In the data rows, zero lies at 4.5, halfway between 4 and 5.
Here are some points, one per row:
[7 7 6 4 4 9 5 4 6 4 3 6 6 7 5 6 5 6 5 5 7 2 7 5 6 3 5 6 6 4 5 4 4 6 3 5 4
 4 3 6 6 3 6 5 2 4 3 1]
[2 2 4 6 4 2 7 7 7 5 1 2 7 1 4 4 6 3 7 3 3 1 5 7 5 4 6 4 3 6 6 4 5 6 3 4 4
 2 3 5 4 4 5 5 5 5 5 4]
[6 4 2 6 6 4 6 2 7 4 6 9 5 8 6 5 1 1 8 4 6 4 7 6 5 5 4 4 4 1 2 6 2 6 3 4 3
 2 4 4 7 4 0 5 3 5 4 6]
[5 5 3 5 4 4 6 7 4 9 5 5 1 3 2 3 4 3 5 2 6 5 9 7 5 5 3 8 4 4 1 6 3 0 6 2 5
 5 5 6 3 4 3 6 7 3 5 4]
[4 3 4 6 0 5 6 7 5 2 7 3 4 5 7 3 6 3 2 5 5 2 4 4 3 5 6 3 5 4 7 3 3 4 6 6 5
 5 3 3 4 4 3 4 3 4 4 4]
[3 2 2 4 5 1 4 6 4 3 1 8 6 5 7 3 5 5 4 5 6 6 4 5 5 4 4 8 5 6 2 4 2 3 4 5 3
 7 2 3 5 3 5 4 4 5 4 5]
[1 3 3 0 4 3 2 3 3 5 5 2 4 8 4 4 3 5 7 4 5 6 3 2 5 4 5 5 4 1 2 6 3 3 5 3 2
 5 6 4 0 5 2 6 7 9 5 9]
[1 2 4 5 8 5 0 3 6 8 4 6 5 3 2 6 5 6 4 4 5 5 1 5 6 6 5 3 7 7 6 4 5 5 3 4 5
 5 2 5 5 5 5 3 5 4 6 5]
[5 4 6 2 3 4 2 6 3 5 4 5 4 3 4 4 6 5 2 5 6 4 4 4 4 4 4 5 2 5 3 4 4 8 6 4 3
 5 6 5 4 6 4 6 7 9 3 6]
[6 5 8 4 6 4 5 6 4 4 6 4 2 5 5 5 5 4 4 4 5 2 5 1 5 7 6 4 4 6 6 4 4 5 1 5 5
 9 6 6 7 6 7 5 2 2 4 5]
[4 5 5 5 4 5 6 4 5 4 6 5 5 4 1 4 4 2 5 3 5 6 0 6 2 5 3 5 1 4 2 2 4 7 5 8 3
 4 7 4 1 4 4 7 4 6 5 3]
[4 6 5 7 4 0 3 4 2 6 4 3 2 6 5 3 4 5 4 4 8 4 7 4 4 7 5 6 5 2 4 7 5 5 3 5 4
 4 6 3 3 6 1 6 5 6 5 4]
[5 7 4 5 5 3 6 6 5 3 4 7 7 4 3 2 4 8 7 5 3 5 3 8 3 4 7 5 3 5 7 4 5 2 2 3 5
 5 5 3 3 5 8 3 6 7 6 6]
[5 4 5 4 3 7 5 4 5 3 4 5 6 6 9 3 6 8 4 5 4 4 5 4 5 8 4 5 6 6 2 2 4 5 5 3 5
 3 5 5 8 5 3 5 5 4 4 3]
[5 3 5 5 5 6 5 7 6 5 3 5 6 7 4 7 5 4 3 7 5 7 5 1 7 3 1 3 6 5 8 1 5 2 4 4 5
 5 7 3 4 6 8 4 4 2 4 6]
[5 3 5 0 3 6 8 4 4 2 3 4 5 5 4 4 5 3 4 2 2 4 5 5 5 5 4 3 5 4 5 7 3 7 5 6 4
 4 2 9 4 5 5 4 4 4 4 3]
[2 4 4 3 4 4 4 3 5 4 4 5 6 5 5 2 4 6 6 7 4 5 4 4 4 4 4 0 3 6 5 7 4 4 6 6 5
 6 5 3 6 6 8 3 7 6 3 2]
[3 3 6 4 3 5 0 0 4 4 4 3 4 6 9 2 4 3 4 2 5 3 4 5 5 5 4 7 2 3 3 3 5 3 8 5 5
 5 5 5 4 6 5 7 7 5 6 7]
[5 5 2 6 6 6 4 5 4 6 3 3 3 4 9 7 4 2 6 4 5 5 4 4 2 5 2 6 4 4 5 6 3 6 4 6 3
 6 5 5 3 4 3 4 4 5 5 0]
[8 3 3 2 5 3 8 3 3 6 5 4 5 6 5 5 6 8 6 6 9 2 5 5 4 6 5 4 4 5 2 3 4 4 3 4 3
 6 4 2 4 6 2 3 3 5 5 5]
[5 4 5 6 6 6 3 4 1 2 4 5 2 4 4 4 3 5 5 4 3 7 6 5 6 8 5 7 6 4 4 5 9 5 5 5 4
 3 4 6 7 3 6 5 2 4 4 4]
[4 6 4 4 4 2 5 5 3 9 3 4 4 7 6 4 0 3 6 4 3 3 2 5 5 4 4 6 3 5 3 4 4 8 3 5 7
 4 8 5 4 5 4 6 7 3 6 4]
[4 4 5 6 4 5 6 4 6 5 6 5 5 5 4 6 6 6 2 5 6 3 1 6 4 2 5 9 3 6 6 4 6 6 6 3 5
 6 3 3 6 3 8 2 7 3 7 2]
[3 3 7 5 2 5 5 4 3 3 4 6 5 3 4 5 4 4 3 4 3 6 2 2 4 2 3 4 3 5 4 6 6 5 4 4 4
 4 6 6 5 6 5 4 6 2 5 3]
[3 4 5 3 1 5 4 5 4 5 3 2 3 3 6 4 6 4 3 3 4 5 4 4 5 4 9 5 5 4 2 5 8 6 4 6 3
 5 6 5 5 7 2 6 5 1 6 5]
[5 2 6 5 3 4 5 0 5 9 7 4 5 3 1 5 3 3 3 7 2 8 4 3 2 2 4 8 4 5 3 1 5 5 2 7 3
 3 5 6 5 7 4 4 4 6 3 3]
[6 5 0 4 4 5 5 3 3 6 5 3 5 5 6 3 7 3 4 6 5 6 6 6 4 6 4 3 5 3 7 5 4 7 4 4 3
 6 6 7 7 3 5 4 4 5 4 4]
[4 5 6 5 4 2 4 5 5 5 7 4 4 3 4 8 5 5 9 3 6 3 6 5 5 5 1 8 5 2 2 3 5 5 5 5 8
 3 3 6 1 8 4 6 3 5 2 4]
[9 3 6 4 4 5 2 4 6 5 2 7 6 4 4 8 5 4 4 7 5 7 6 2 3 7 7 2 6 5 7 5 4 5 9 4 2
 4 5 4 4 4 8 4 4 4 4 7]
[5 5 4 3 4 5 5 5 3 3 7 6 2 4 5 4 4 3 4 3 3 2 0 4 5 4 5 5 7 7 5 5 4 4 2 5 4
 3 4 4 7 5 5 5 5 4 2 4]
[1 6 2 5 5 4 5 9 5 5 3 6 7 4 3 4 5 5 5 4 7 4 4 6 4 3 5 2 3 4 5 4 4 7 6 7 2
 3 3 5 4 4 5 4 6 6 8 5]
[4 5 1 3 4 0 2 7 5 8 6 4 1 7 5 2 5 5 6 6 5 3 4 4 4 6 7 5 3 3 4 2 3 3 5 3 4
 6 5 4 3 4 4 5 1 5 4 1]
[3 6 9 6 6 3 4 2 4 5 5 5 3 4 3 6 6 7 4 4 5 4 4 5 5 3 5 3 5 6 2 2 3 4 5 3 4
 3 3 5 4 2 6 0 2 3 2 5]
[5 4 3 6 7 6 3 5 6 5 5 5 5 6 5 5 6 3 5 7 5 9 4 3 4 9 4 5 2 6 6 6 4 4 4 3 5
 5 1 3 5 5 7 3 5 5 6 7]
[9 5 6 2 3 7 6 6 8 4 6 6 5 5 6 4 5 6 7 5 5 5 8 7 4 7 4 3 3 2 2 0 5 5 0 7 4
 7 7 3 7 0 2 4 9 5 4 3]
[3 6 2 3 6 4 4 7 8 1 3 4 5 5 4 7 6 5 4 5 5 5 5 4 1 5 3 5 4 6 6 5 4 5 3 4 6
 0 6 4 4 6 8 3 5 5 2 6]
[3 5 4 5 4 5 3 6 3 0 3 2 5 5 2 7 2 5 1 5 1 4 9 6 5 2 4 6 7 6 6 3 3 6 6 5 4
 8 4 6 4 6 6 5 4 3 4 4]
[4 6 4 3 5 7 4 4 2 5 6 2 4 4 6 5 5 7 2 3 2 5 5 2 3 5 5 5 3 3 4 5 2 2 4 6 3
 3 5 4 3 3 5 6 4 5 6 4]
[4 5 4 6 6 3 8 7 5 4 4 5 3 5 3 3 5 7 5 5 2 2 4 2 5 2 6 4 5 3 5 3 5 3 8 4 3
 6 4 4 5 1 4 6 1 7 5 7]
[5 4 3 3 5 5 5 4 2 4 2 6 2 5 7 3 7 8 7 3 5 5 5 3 5 0 6 4 5 6 6 5 4 5 4 5 3
 4 5 4 3 4 3 8 2 4 2 2]
[5 2 3 6 9 3 3 5 4 4 5 2 3 3 4 5 3 5 5 4 3 5 2 5 5 2 4 2 5 2 5 5 5 4 6 4 3
 5 4 5 4 7 5 5 9 2 0 6]
[6 7 3 6 3 5 1 3 3 4 4 6 5 6 5 5 9 4 5 0 1 4 5 4 3 5 5 5 5 6 4 6 5 5 4 3 5
 5 3 6 7 7 7 4 5 4 5 4]
[4 3 4 3 5 5 5 6 5 7 4 6 3 4 2 5 4 3 1 1 6 2 3 6 7 4 4 6 2 4 4 3 4 3 4 6 5
 3 6 2 5 6 3 4 5 6 1 4]
[5 5 5 6 7 3 4 4 6 7 6 5 4 3 4 2 4 6 4 4 3 4 2 5 3 5 2 3 7 4 5 4 6 4 7 3 4
 5 4 2 2 6 4 5 1 4 5 6]
[3 6 4 3 6 4 5 6 1 2 5 4 7 8 3 4 9 3 5 4 4 4 6 5 5 5 6 4 6 6 7 4 7 5 6 5 4
 8 4 3 4 2 0 5 4 6 7 4]
[5 5 5 2 5 6 4 4 0 2 2 3 5 1 4 1 7 6 6 4 5 5 4 2 4 4 5 4 6 2 8 5 2 6 6 3 4
 4 5 5 6 2 2 4 3 3 6 5]
[5 5 4 5 6 4 2 4 5 7 7 6 1 3 8 5 4 1 4 4 5 6 4 7 5 5 5 4 6 3 3 5 6 8 4 3 8
 4 7 6 3 4 3 6 5 9 7 1]
These points spread out most along one direction. Take the direction at right angles to it along which they spread out most. Go by this last direction. How far along it is each point below, from 0 to 99? The average is 50, and the first point in the table lies past the average. One standard deviation of the points above along it is 16.
[7 7 6 4 4 9 5 4 6 4 3 6 6 7 5 6 5 6 5 5 7 2 7 5 6 3 5 6 6 4 5 4 4 6 3 5 4
 4 3 6 6 3 6 5 2 4 3 1] 80
[6 4 2 6 6 4 6 2 7 4 6 9 5 8 6 5 1 1 8 4 6 4 7 6 5 5 4 4 4 1 2 6 2 6 3 4 3
 2 4 4 7 4 0 5 3 5 4 6] 72
[5 7 4 5 5 3 6 6 5 3 4 7 7 4 3 2 4 8 7 5 3 5 3 8 3 4 7 5 3 5 7 4 5 2 2 3 5
 5 5 3 3 5 8 3 6 7 6 6] 44
[5 4 6 2 3 4 2 6 3 5 4 5 4 3 4 4 6 5 2 5 6 4 4 4 4 4 4 5 2 5 3 4 4 8 6 4 3
 5 6 5 4 6 4 6 7 9 3 6] 40
[5 4 3 3 5 5 5 4 2 4 2 6 2 5 7 3 7 8 7 3 5 5 5 3 5 0 6 4 5 6 6 5 4 5 4 5 3
 4 5 4 3 4 3 8 2 4 2 2] 68
[6 5 8 4 6 4 5 6 4 4 6 4 2 5 5 5 5 4 4 4 5 2 5 1 5 7 6 4 4 6 6 4 4 5 1 5 5
 9 6 6 7 6 7 5 2 2 4 5] 61
[4 5 1 3 4 0 2 7 5 8 6 4 1 7 5 2 5 5 6 6 5 3 4 4 4 6 7 5 3 3 4 2 3 3 5 3 4
 6 5 4 3 4 4 5 1 5 4 1] 57
[4 5 4 6 6 3 8 7 5 4 4 5 3 5 3 3 5 7 5 5 2 2 4 2 5 2 6 4 5 3 5 3 5 3 8 4 3
 6 4 4 5 1 4 6 1 7 5 7] 58
[5 5 5 6 7 3 4 4 6 7 6 5 4 3 4 2 4 6 4 4 3 4 2 5 3 5 2 3 7 4 5 4 6 4 7 3 4
 5 4 2 2 6 4 5 1 4 5 6] 33
[6 7 3 6 3 5 1 3 3 4 4 6 5 6 5 5 9 4 5 0 1 4 5 4 3 5 5 5 5 6 4 6 5 5 4 3 5
 5 3 6 7 7 7 4 5 4 5 4] 51
[5 2 6 5 3 4 5 0 5 9 7 4 5 3 1 5 3 3 3 7 2 8 4 3 2 2 4 8 4 5 3 1 5 5 2 7 3
 3 5 6 5 7 4 4 4 6 3 3] 22
[1 2 4 5 8 5 0 3 6 8 4 6 5 3 2 6 5 6 4 4 5 5 1 5 6 6 5 3 7 7 6 4 5 5 3 4 5
 5 2 5 5 5 5 3 5 4 6 5] 22
